X =
[[134 122 125 128 120 130 128 134 133 128 127 124 124 126 122]
 [121 126  99 117 132 131 137 118 139 135 149 116 153 123 129]
 [131 133 128 133 129 131 125 126 123 134 130 133 132 127 129]
 [127 133 125 122 127 126 126 115 123 124 136 130 130 132 126]
 [123 131 130 121 126 127 134 134 130 127 130 130 119 123 127]
 [123 135 117 125 131 128 135 133 132 120 116 127 121 125 134]
 [123 119 132 133 127 124 137 115 116 118 134 128 126 121 127]
 [136 117 122 140 122 133 128 140 132 118 133 110 120 117 116]
 [127 126 124 123 128 125 130 134 130 122 132 125 134 120 122]
 [125 123 124 133 123 131 129 125 133 129 132 127 131 124 131]]
The entry in the top-left corner: 134
Read off the fifth entry, reading row by row.
Answer: 120
Read off the smallest entry in the last column.
Answer: 116
The maximum -> 153
Read off the bottom-left entry.
Answer: 125
The 3rd entry on the main diagonal -> 128
Read off the top-right entry.
Answer: 122
The entry just left of the smallest entry is 126
The last entry, reading row by row -> 131
Read off the minimum.
Answer: 99
The third entry on the diagonal from the top-right corner: 132
Read off the top entry of the column that holds the largest entry.
Answer: 124
The entry just right of the smallest entry is 117
The largest entry in the last column -> 134
Read off the entry just left of 149.
Answer: 135
Read off the smallest entry in the first column.
Answer: 121
The second smallest entry is 110
The bottom entry of the column that holds the smallest entry: 124
The entry directly above the smallest entry is 125
Read off the entry just right of the largest entry.
Answer: 123
The 2nd-last entry, reading row by row is 124
Read off the 4th-last entry, reading row by row.
Answer: 127
Read off the bottom entry of the column that holds the largest entry.
Answer: 131

Questions about the row below.
1) The third entry from the left?
2) The 3rd entry from the right?
3) The first entry from the right?
[140 139 110 106]
1) 110
2) 139
3) 106

Read these off the row that follows.
1) Which number is the last entry?
2) Which number is the 1st entry?
3) Which number is the entry just right of 145?
113	104	109	145	152	126	124
1) 124
2) 113
3) 152

Read these off the array that follows. Counting starts at 1.
1) What is the entry just right of 128?
2) What is the entry just left of the largest entry?
3) What is the top-left entry?
4) What is the entry directly below 110?
5) What is the entry at row 1, column 3?
6) What is the bottom-left entry?
7) What is the bottom entry of the column that holds the smallest entry?
8) What is the top-right entry?
array([[123, 105, 137, 118, 110],
       [117, 138, 120, 117, 126],
       [130, 131, 131, 128, 126]])
1) 126
2) 117
3) 123
4) 126
5) 137
6) 130
7) 131
8) 110
